In the data rows, the value 128 means zero.
Here are some points:
[100 117 115 138 114 123 134 117 141 146 149 151 115 146 143 113 138 128
 109 141 122 138 101 131]
[120 159 156 143 172 203 132 147  40 113 129 153 157  88 163 119 165 116
 113 149 134 171 228 105]
[177  95 107 101 156 136 122 185 115 126 101 115 150 158 153 117  85 120
 168 125 114  96 106 131]
[100 118 129 133 166 138 150 150  96 101  83 131 162 118 150 121 132 166
 130 128  88 119  65 113]
[120 147 143 161  91 135 118  75 153 154 168 155  73 105 135 108 175 103
  95 117 141 162 137 127]
[ 93 146 155 160 162 174 140 125  95  90 141 156 167  71 167 108 171 131
 102 159 132 167 195 106]
[138 107  77 138 105 116  85 126 159 156 139 107 109 209 115 119  97 143
 138 117 136  88  82 157]
[ 92 125 140 151 122 119 118 128 121 118 136 144 123 124 142 118 166 151
 119 126 156 127 116 128]
[123 135 159 140 112 127 149 141 119 121 178 152 114  68 149 114 143  78
 104 134 134 169 180 107]
[150 123 116 148  90 119 115 125 154 139 134 137 112 147 125 126 109 123
 134 107 151 104 112 148]
[171 141 113 130 180 128 125 111 116  98  78  30 126 169 105 191  89 195
 149 147  93 101 122 109]
[146 144 115 132 125  99 121 127 129 141 147 103 120 136 126 121  94 112
 111 118 118 128 134 139]
[159 125 109 155 175 148 123 132 120 109  57  64 147 168  93 170  87 186
 162 134 105  97 127  97]
[150 168 115 173 129 109 122 118 126 114  98 120 146 147 118 174  86 177
 150 158  56 100  94 121]
[148  97 114 107 138 154 121 150 105 126  90  90 167 162 134 141 115 131
 155 127 148  96 138 131]
[120 144 154 121 162 193 124 148  68 118 143 133 150  97 177  96 170  96
 105 144 157 166 216 102]
[117 105  90 107 136 129 105 125 143 135  75  74 153 197 107 156 139 179
 149 118 130  62  79 156]
[131 113 124 124  97 110 127 118 146 163 135 123  94 150 120 129 110  91
 119  95 166 114 129 150]
[145 121 148 122 114 132 110 133 137 145 156 121 108 119 129  98 131  83
 118 111 152 137 161 140]
[131 147 124 155 142 147 127 123 121 118 100 149 123 134 122 133 127 154
 143 152 106 111 115 111]
[122 127 127 137 143 124 109 155 159 134  81 147 131 178 157 137 137 157
 122 107 100  95  44 177]
[145 145 119 151 154 129 140 107 125  88  97  93 139 169  86 175  91 184
 133 144  83 113 118  93]
[116 136 116 131  85  90 124 132 146 159 161 134  92 133 106 107 137  88
 102 122 159 130 124 151]
[144 125 130 130 114 110 133 119 131 138 134 142 122 125 125 122 110 116
 117 138 121 117 118 132]
[131  95  99  94 116 152 101 148 133 147 113 130 146 165 149 110 130  99
 150 137 145 104 131 161]
16 more points follow, each with its number after it:
[175 154 121 178 166 137 150 127  86 115  83 105 129 146 123 133  89 202
 134 153  63 114 118  99] 0
[138 149 158 116 154 125  74 136 123 103 147 106 101 141 137  91 119 108
 136 132 171 120 159 126] 1
[134 120 145 139 116 137 158 119 113 105 132 138 123 120 135 115 105 138
 114 138 133 138 171 112] 2
[141 119 113 134 116 129 136 156 141 118 128 134 151 134 142 131 109 109
 133 135 103 121 103 129] 3
[165 152 116 131 113 137  62 140 163 173 134 147  84 145 134 100  89  56
 136 140 134 112 123 164] 4
[123 158 116 128  97 104  98  97 163 191 160 158  78 116 102 133 132  91
 128 138 146 145 150 125] 5
[132 133 112 131 123 150 107 106 157 159 122 139 113 148 118 130 108 115
 156 120 160 111 142 152] 6
[142 144 153 150 141 173 139 131  91 136 135 160 147  50 150 109 175  91
 132 121 126 159 205  98] 7
[109 127 129 114 118 127 117 151 121 117 123 147 145 117 143 130 121 109
 160 130 151 121 122 145] 8
[131 118 125 142 145 106 115 127 152 133 111  85 144 161 135 133 109 157
 125 121  98  93  73 139] 9
[107 148 154 142 144 122 143 132 124 104 117 117 105 103 108 141 128 168
 129 132 130 146 126 111] 10
[120 140 135 139 108 102 125  98 135 148 162 150  89 134 123 119 165 114
 104 103 148 146 120 135] 11
[103 102 153  99 140 118 138 125 131  94 145 111 146  97 119 120 127 104
 136 107 166 154 192 126] 12
[141  76 118 116 107 114 153 147 132 148 161 149 128 107 142  96 161 102
  89 134 116 149 153 123] 13
[127 124 146 112 148 149 129 150 119 109 146 118 151  92 155 107 140  80
 107 127 142 160 167 129] 14
[128 127 144 121 118 104 137 119 139 133 137 135 101 124 108 137 123 120
 134 118 165 136 125 123] 15
Which three of these numbered points are nearest to each point below, looking only along the 7 directions in which the first points spread most? Their numbers follow each, nearest first.
[136 117 158 121 140 138 156 156 102 125 149  94 127 112 171  62 124  93
 137 109 106 137 187 118] > 14 12 1
[167 131 160 121 123 112 166 165 130 107 131 119 132 120 107 142  72 149
 123 141 147 130 155  90] > 2 3 10
[129 124  94 104 126 159 126 117 141 179 114 137  75 169 120 100 136  99
 111 127 160 139 147 135] > 6 1 15
[109 126 135 117 130 132 119 114 150 106 142 132 153 107 134 120 143 124
 128 132 141 130 151 136] > 2 8 15
[121 117 138 151 149 167 143 153  90  83 110 121 192 130 128 155 118 161
 142 146 106 132 149  97] > 2 0 10
[135 154 133 126 122 124 113 106 150 157 139 129  63 128 122  98 132 112
 115 120 152 136 139 138] > 11 5 15
[113 108 103 131 139 103 145  97 153 132  84  92 114 144 116 161 153 180
 133 114  97 102  85 129] > 9 10 15
[107  96 145  94 129 122 162 130 107 111 156 114 123  99 162  88 154 100
  84 131 158 160 168 130] > 12 14 13
[159 139 128 126 142 126 122 175 100 127 124 115 146 136 129 110  98 128
 143 136  92 129 145 115] > 3 2 8
[115 106  99  99  89 123 112 113 144 155 144 140 113 133 136 123 136  94
 145 122 176 132 119 166] > 6 15 8
[126 136 134 128  75 106 118 103 162 151 148 201  75  94 121 129 127  71
 141 105 178 136 127 148] > 5 11 13
[170 144 105 149 160 147 143 115 118 111  76  73 171 161  93 208  68 218
 165 145  56 113 108  90] > 0 9 10
[100 118 169 109 119 115 145 144 136 122 159 160 129  96 138 122 130 106
 150 133 157 145 107 135] > 13 8 15
[126 126 123 115  96 115 158 132 131 122 161 157 142 101 146 108 138 111
 109 143 118 170 126 131] > 13 2 8
[141 161 130 167 137 124  91 122 126 143 124 145 109 108 142 114 129 115
  94 140 110 149  85 137] > 11 3 15
[116 109 124 131 131 134 128 119 154 120 165  82 135 133 131 118 141  98
 112 123 140 136 174 154] > 1 15 12
[116 147 156 127 111 121 157 141 110 125 164 165  92  92 133 108 132 103
 113 137 123 172 138 115] > 13 2 14
[130  91 153 107 142 167 154 146  74 103 148 173 158  64 141  80 154  99
 145 127 191 182 177  93] > 14 7 12
[121 153 146 144 102 124 142 138 126 147 143 191 127  99 134 118 144 116
 112 140 100 146 116 127] > 13 2 8
[139 118 112 127  93 106 113 145 158 138 130 122 110 156 101 133  83 121
 143 108 162 131 114 152] > 6 15 3
[114 125 111 111 124 112 108 147 135 137 115 136 121 130 149 118 157 118
 136 114 114 100  85 155] > 8 3 9
